M =
[[133 147 115 155 155]
 [135 115 106 105 147]
 [145 118 128 142 119]]
Indices start at 1.
(1, 1) -> 133
(2, 1) -> 135
(2, 2) -> 115
(3, 2) -> 118
(2, 3) -> 106
(3, 4) -> 142

W =
[[118 134 115 127]
 [127 131 137 137]
 [140 122 134 132]
 [120 132 131 126]
 [124 122 127 106]
 [133 127 131 135]
 [123 127 132 118]
 [123 136 124 141]]
Rows and columns are counted from 1.
row 1 col 1 = 118
row 6 col 4 = 135
row 8 col 1 = 123
row 7 col 4 = 118
row 1 col 2 = 134
row 4 col 3 = 131
row 6 col 2 = 127
row 2 col 2 = 131
row 5 col 3 = 127
row 4 col 2 = 132
row 5 col 2 = 122
row 3 col 4 = 132
row 8 col 3 = 124

A = ((114, 129, 141, 130, 141, 142, 135, 126, 128, 132), (125, 134, 131, 124, 122, 131, 134, 127, 133, 138), (110, 133, 145, 127, 139, 146, 140, 126, 131, 140), (133, 117, 125, 136, 142, 125, 118, 130, 119, 109), (126, 112, 130, 139, 155, 130, 118, 130, 116, 103), (110, 130, 145, 130, 144, 146, 138, 126, 128, 134), (118, 130, 138, 129, 135, 138, 134, 127, 129, 133), (148, 129, 109, 123, 105, 109, 119, 130, 130, 127), (130, 140, 126, 119, 106, 125, 135, 127, 138, 147), (148, 127, 109, 125, 108, 109, 119, 130, 129, 123), (136, 126, 121, 129, 123, 120, 123, 129, 127, 123), (130, 117, 126, 136, 143, 125, 119, 130, 119, 109), (146, 129, 111, 124, 108, 111, 120, 129, 130, 126), (123, 138, 133, 122, 118, 133, 138, 126, 135, 145), (144, 125, 114, 128, 118, 113, 118, 130, 126, 120))
Indices start at 1.
row 1 col 1	114
row 15 col 9	126
row 10 col 7	119
row 12 col 8	130
row 9 col 4	119
row 14 col 9	135
row 5 col 6	130
row 7 col 9	129
row 5 col 5	155
row 1 col 8	126
row 7 col 2	130
row 15 col 4	128
row 12 col 10	109
row 2 col 1	125
row 9 col 6	125
row 7 col 7	134
row 10 col 5	108
row 13 col 10	126
row 10 col 3	109
row 5 col 8	130
row 8 col 9	130
row 15 col 5	118
row 14 col 6	133
row 6 col 7	138
row 13 col 4	124
row 2 col 10	138
row 9 col 2	140
row 5 col 4	139
row 4 col 2	117
row 10 col 1	148
row 11 col 8	129
row 4 col 4	136
row 9 col 5	106
row 3 col 7	140
row 6 col 1	110
row 15 col 1	144

x =
[[134 122 117 117 128 120 127 132 136]
 [143 118 120 111 132 113 125 126 140]
 [125 125 127 134 124 132 124 136 128]
 [130 124 133 125 130 127 127 132 134]
 [126 125 131 132 125 128 124 134 131]
 [122 139 127 136 117 130 130 136 115]
 [141 120 120 112 137 120 130 119 135]
 [123 136 132 131 124 128 124 126 125]
 [136 117 114 118 130 122 129 133 136]
 [130 125 132 125 136 132 132 122 130]
 [132 122 134 117 139 129 132 124 137]
 [132 120 133 124 133 127 125 125 136]
 [123 126 143 128 133 138 133 140 131]
 [133 125 126 118 134 132 141 128 125]
 [143 116 117 103 142 122 142 125 139]]
Rows and columns are counted from 1.
(1, 1) = 134
(10, 5) = 136
(12, 4) = 124
(6, 8) = 136
(5, 1) = 126
(11, 7) = 132
(2, 4) = 111
(5, 2) = 125
(11, 1) = 132
(8, 3) = 132
(13, 3) = 143
(9, 5) = 130
(10, 2) = 125
(10, 3) = 132
(3, 3) = 127
(10, 6) = 132
(15, 4) = 103
(9, 8) = 133
(11, 8) = 124
(9, 6) = 122
(12, 6) = 127
(7, 9) = 135
(6, 9) = 115
(1, 6) = 120
(10, 1) = 130
(2, 7) = 125
(6, 2) = 139
(5, 6) = 128
(7, 3) = 120
(9, 2) = 117
(14, 4) = 118

m =
[[136 141 126 124 114 136 115 114 116]
 [119 124 113 123 125 127 130 132 132]
 [125 130 127 125 126 129 117 109 111]
 [107 137 121 131 126 129 143 130 145]
 [113 131 115 135 131 120 130 146 135]
 [137 130 128 122 115 142 111 112 124]
 [122 131 122 128 117 138 119 104 134]
 [110 125 120 128 129 125 138 121 134]
 [135 142 127 133 116 129 115 125 111]
 [129 133 125 124 133 130 112 113 113]
 [109 132 121 129 130 127 145 121 140]
 [125 137 129 128 111 137 122 111 123]
 [142 130 127 121 139 116 119 130 125]
 [131 133 119 122 125 128 113 108 123]]
Indices start at 1.
(1, 1): 136
(8, 2): 125
(7, 1): 122
(2, 7): 130
(5, 7): 130
(10, 6): 130
(13, 3): 127
(3, 2): 130
(5, 6): 120
(7, 2): 131
(9, 4): 133
(10, 3): 125
(4, 8): 130
(6, 8): 112
(1, 6): 136
(11, 4): 129
(4, 5): 126
(9, 2): 142
(5, 9): 135
(7, 9): 134
(2, 5): 125
(12, 9): 123
(1, 9): 116
(2, 4): 123
(8, 1): 110
(11, 3): 121
(9, 9): 111
(3, 7): 117
(7, 7): 119
(3, 5): 126
(6, 6): 142
(5, 1): 113
(3, 3): 127

B =
[[118 129 135 128 130 127 121 134 121 130 132 125 128 125 131 131]
 [132 128 137 130 130 122 138 124 124 138 127 132 123 119 129 119]
 [119 138 134 133 124 123 125 125 127 125 129 135 128 113 134 136]
 [134 127 124 122 135 127 128 128 121 135 129 120 127 107 132 130]
 [126 133 102 134 127 117 145 134 137 124 129 123 128 122 131 125]
 [129 123 138 124 133 130 121 127 109 122 128 132 124 124 128 126]
 [121 126 122 131 124 143 137 133 107 135 125 130 129 116 125 135]
 [134 123 120 132 129 136 122 132 139 120 122 129 122 126 125 128]
 [112 124 124 121 123 134 127 129 138 131 131 130 130 109 126 131]
 [130 123 121 136 131 116 116 126 118 123 128 128 126 119 130 114]]
Indices start at 1.
(1, 1) => 118
(6, 12) => 132
(8, 11) => 122
(8, 6) => 136
(2, 16) => 119
(7, 1) => 121
(7, 10) => 135
(9, 12) => 130
(6, 15) => 128
(6, 13) => 124
(10, 9) => 118
(2, 9) => 124
(8, 7) => 122
(1, 5) => 130
(3, 1) => 119
(3, 5) => 124
(1, 4) => 128
(7, 2) => 126
(10, 6) => 116
(1, 11) => 132
(9, 3) => 124
(9, 13) => 130
(6, 9) => 109
(8, 14) => 126
(2, 7) => 138
(8, 15) => 125
(3, 7) => 125
(8, 2) => 123
(9, 1) => 112
(5, 6) => 117
(2, 14) => 119
(4, 11) => 129
(6, 3) => 138
